The rows below fall into families. The same turns and mirrors carry the whole set onto itself and the rows of a family onto each other. For each named row, which other rows are in its family? Write them in the order they are listed.
These 36 rows form 6 families of 6 rows each.
tebel: [ -8   7   4 -13  26  -7 -11   4   2   4   6]
dom: [-7 10  0  2 10  1  5  0 -5  2  1]
kos: [  1  -9  29   9   8  -1 -13  -7  -9 -10  17]
kep: [  5 -10  14  -9   4  10 -18   1   4  -5  18]
medam: [ 4  7  7  0 10  4  7 -2  8 -7  3]
vivem: [ -9 -12  12  -3  10 -15 -25  -7 -13   9  12]
kag: [ -9  -6  14   1  35  -5 -10   1   1   6   4]
vanu: [  2  -8  17  -5   1 -21 -17 -12  -5   4  12]
busa: [-13   3   0   0  31  -4 -12   1  -4  -2   2]
koza: [  7  -5  22   6  14   4 -11  -2 -13 -15  18]
duped: [ -4  -9   7  12  29  -4  -6   0   8 -13   7]
Fosi: [  4  -8   0  10  16 -10   2   2   7  -4  -1]
furo: [ -4  -4  -2   5  15   3  -5  11   5 -14   5]
nur: [ -4 -15  -7  11  19  -5  -5   5   3  -5   8]
valu: [ 0  3 10 -7 30 -6 -7  3  9 -2 -1]
dol: [ -7   6   3  -1  25 -16  -3  -6   2   6   1]
muz: [  1 -20  -4   8  26  -7  -7   0  -2  -2  14]
Mis: [ -2  11  11   0   8 -13   4  -6  -7  -3   0]
musep: [ -2 -15   1  -3   0 -10 -24 -10  -8  -2  17]
Fom: [ -1 -19  17   6   9   7 -22  -4  -8  -9  15]
fituz: [  9  -6  18 -16   7   4 -15  -8   0  10  11]
vomul: [  3 -16   5   1   9 -21 -20 -13  -7   2  10]
Podim: [-10  -7  20   5   3  -2 -17  -8 -14  -4  21]
zosev: [  9 -13  -1   3  15   4  -4  -1   8 -13   1]
sim: [ -3 -10  14 -12   8   9 -23  -8  -5   7  19]
dopo: [  6   4   9   3  11   4   4  -6 -10 -17  13]
sodir: [ -3 -18  26   7  15  -4 -19 -12  -5   2  16]
gugis: [ -2  -5   2  -2  -3 -13 -12 -13  -9  11  13]
ligur: [-11  -8  18   7  21  -3 -24 -12 -13  -6  17]
Tagu: [  4 -15   1   7  18 -18 -17  -9 -14   4  13]
poka: [ -4  10   7   5  12   7   4  -7  -8 -10   5]
rore: [  4  -2  14 -12  -6   2 -15  -8  -9   2  10]
sivuk: [ 11   0  12 -16   9  -2 -10   0  -5  13  14]
tugu: [-1  7 13  9 21 -2  5 -8 -3 -6 -3]
sipos: [ -2   7  10 -15  23  -9  -4   3  -4   9  14]
Rud: [ 11 -12  18  -9   4   4 -17 -15   1  -4  11]

The rest of the family of rore: medam, vivem, duped, dol, Fom
The rest of the family of dopo: koza, muz, Tagu, sivuk, sipos
The rest of the family of tugu: Fosi, valu, musep, Podim, sim
The rest of the family of kos: tebel, nur, fituz, vomul, poka
The rest of the family of vanu: dom, busa, furo, sodir, Rud

The rows below fall into families. The same turns and mirrors carry the whole set onto itself and the rows of a family onto each other. For each named row, which other rows are in its family? Write them in the order they are listed.
These 32 rows form 4 families of 8 rows each.
vobe: [ -6   8  -9 -14  -3  -4   7  14 -10   3   4   1   3   3   8  12  -5   3
   6   8   8  -1  19  -2  22  -3]
sut: [  0  15   1  -7  12 -27  15   8  -4  -6  -2   8  21  -5 -10   2  16   3
  20  12 -22 -10  -4  -3  12  15]
Gat: [-10   9   2 -12   7 -16  -2   2   0   7  14  -8  -2   0  -1  11  -9  -5
   9 -18   5 -13   2   1   5  -6]
vofop: [ -3  -5 -10  -8   1 -20 -12  26 -12  15   6  -8  10  -4  11   4   2   2
  12 -13  -6   8  -1  -3   5   7]
sofi: [ -9  10 -11 -13   2  -6   9  19 -10  -1  -2  -8   3   4   8   0  -5  -4
   5   1  -1  -4  24  -8  14  -9]
diser: [  5  18  -6   0  11 -32  -1  10   1  -1  13  -4  13 -13   4   2  -2  -4
   7  -9 -18  10 -17   8   0   2]
godi: [ -6  10  -3 -15  -7 -14  19  14  -7 -15  -3  15   4  12   5  -2   6  -4
   4  21 -16   0   7   4  10   7]
pido: [  1   6  -7 -15   2 -14  -1   7   0   9   6   2  -5 -11  -1  20  -2  -5
   4 -17  -3 -16   4   0   7  -5]
tazub: [-15   4   5  -9   5 -18  17  22 -18   7   1   6  21   3   8 -10  13   1
  15  10   2  -2  11 -12   7   8]
pog: [-10  -2  -1  -6   0 -12 -10  25  -8   9  14  -8   8  -9  13  -1  -5  -1
   9  -3   7  10  -1  -6   2   5]
tik: [ -1   9   9 -10   9 -24  10  -3  -3  -1   8  12   5  13  -1   5  11  -1
   3  -7 -22 -11  -9  18  -1  10]
gulem: [ -2   5  -1 -11  12 -16  -5   5  -2   9   5  -1   2  -6  -6  18  -4  -5
   3 -24  -6  -6   3   9  11  -5]
gefu: [ -5  15   2  -9  16 -26  25   3   0  -8   6  14  21  -4  -7   2  13  -5
  14   8 -22  -2  -1  -6   4  10]
Pabib: [-10  10   0  -8   5 -24  11  26 -23  14 -10   7  20   0   1  -7   9  -5
  16   8  -1   5   5  -5  17   9]
Zizu: [  1  28   3  -1  15 -23  17   5  -4   3   6  12  24  -2  -5  -4  10  -6
  13  15 -20  -2  -7   2  12   9]
matov: [ -3   5  -9  -2   2 -21 -16  19 -13  13  14  -6   4  -9   7 -10  -3  -1
   5  -5   2   8  -2  -6   2   3]
Nobis: [  0  16  -8  -8   9 -29  -9   0   8  -2  11  -6  12 -14  -8   4  -2   0
   9  -2 -19   7 -15   2   4   9]
fazon: [ -9  13  -3 -21  -3 -10  20   1 -12  -7   3   3   5  20   4   1   4  -2
  11  21 -11   1   7   4  10  13]
dula: [ -3   9  -8 -12   2   0   1  19 -11   8  -6  -7   8  -1   4   1  -9  -5
   1   5   2   5  17   4  21  -1]
Dufo: [  3  19  -4  -8  13 -28  22   6  -8  -3  -1   0  27   0  -5  -4   8  -6
  20   6 -22   0 -11   1   5  15]
Zufe: [  5   2  -5   4   0 -20  -9  25 -12  12  12   1  14  -8  13   0  -1   4
  10  -8   5   9  -2  -2   8  -1]
Bulut: [ -5  16   6  -9   0 -22   6  -8  -1  -2   8  14  -2   8   2   4  14  -5
   5  -7 -18 -13  -9   7  -7   0]
supef: [ -7  10  10 -14  -2 -24   7  -4   3  -7  13  14   0   9  -4  10   2  -6
   8   1 -11  -8 -15  13   1  10]
gof: [  0  10  -4  -7  11 -19  -3   6   9  -6  20   0   9 -17  -2  12  -5  -7
   8  -5 -18  10 -13   0  -1   6]
Vor: [ -3  13   2 -12   0  -8  15  11 -12  -1  -3   7  11  18   8 -12   6  -1
   1  22 -15  -1   6  11   9  13]
govob: [ -8  19   8 -14  -6 -15  14   4  -8  -3  -5   4   1  17   6 -10   7  -1
   9  23 -15   2   4   5   4   6]
lubo: [-13  18   2 -15   6 -23  12  -5  -7 -10  11   5  -4  12   2   8   7  -8
   6  -4 -17  -7  -9  14  -5   6]
Vora: [ -2  10  -5 -20  -4  -7   7  19  -8   8  -7  -9  -2  -2   4   6 -10  -1
   9  13   0   0  17  -3  17   1]
Fevis: [  8  13  -8  -1  11 -19  -6   5   6   4  22  -3  14  -6   5   6   3   1
   9  -6 -25   1 -14   3   0   8]
sigo: [-11  14  -3  -9   6 -17  -1   8  -5  -1  12   3  -7  -6   6  20  -1  -4
   1 -18   2  -8   3   8   8 -10]
Tezev: [  3   3  -3  -4   2 -17  14  20 -21  11  -1   4  28   5   4  -6   9   2
  22   7   1   0   5  -9  15  11]
dise: [ -3   4  -1  -1   5 -18   7  28 -25   9   1   8  13   0   4 -12  15   2
  16   9  -1  -8  10 -11   9   9]

The rest of the family of Gat: vofop, sofi, godi, Pabib, Zizu, supef, Fevis
The rest of the family of dula: tazub, pog, tik, gulem, gefu, gof, Vor

The rows below fall into families. The same turns and mirrors carry the whole set onto itself and the rows of a family onto each other. For each named row, which other rows are in its family? Write them in the order they are listed.
These 28 rows form 7 families of 4 rows each.
mula: [  6   8   7 -17  -9   6 -10  -6   4]
dup: [  0 -16  -9  13   5   2  -4  -2   3]
Dosam: [  9   8   3   2 -18   1  -3   5 -13]
rodoz: [  1  -6 -12  18   3   2  -3  -1   1]
bulag: [  3  -9 -11  15   7   4  -4   3   0]
kuve: [ -2  -7 -13  16   7   2  -6   3  -1]
zizul: [-20  -1  -5  -6   9  -4  -9  -2  -2]
savo: [-18   0   1  -4  12  -3  -9   2  -2]
lepep: [  7   2   3   3 -20   0  -4   1 -14]
Loni: [  7   7   3 -16  -5   1 -13 -10   4]
lubos: [  2 -10  -9  17   4   0  -5   0   2]
koze: [  5   7   3 -19  -7   6 -11  -8   4]
Fal: [-19   5  -2   0  11  -1  -5   0  -1]
rada: [  6   3   5 -18  -3   0 -14 -10   4]
gageg: [  6 -14  -8  16   5  -1  -4  -2  -2]
dono: [  9   1   3 -19  -7   0 -15  -6   4]
dutof: [  8   3   4   7 -18   1  -4   2 -13]
faz: [-16  -2  -7  -3  12  -6  -9   2   0]
fikob: [  8   0   2   2 -22  -1  -1   2  -9]
debev: [  7   6   7 -16  -6   1 -14  -7   6]
demag: [  9   1   5   1 -18   2  -3   2 -14]
vis: [  4 -11  -7  16   7   2  -4   0   1]
mir: [  8   9   6 -17  -4   3 -13  -3   6]
dad: [-17   0  -4  -5  12  -6  -9   4   0]
Zitof: [-18   5   1  -4  11  -3 -11   0  -2]
dilu: [ 10  -3   5   0 -18   0  -3   6 -13]
Duf: [ 10  -1   6  -2 -20   0  -1   2  -8]
Marom: [-17   1  -3  -5  12  -3  -9   0  -4]

The rest of the family of lepep: savo, Loni, vis
The rest of the family of Marom: lubos, debev, demag
The rest of the family of Zitof: rada, gageg, dutof
The rest of the family of koze: bulag, fikob, dad
The rest of the family of faz: mula, kuve, Duf

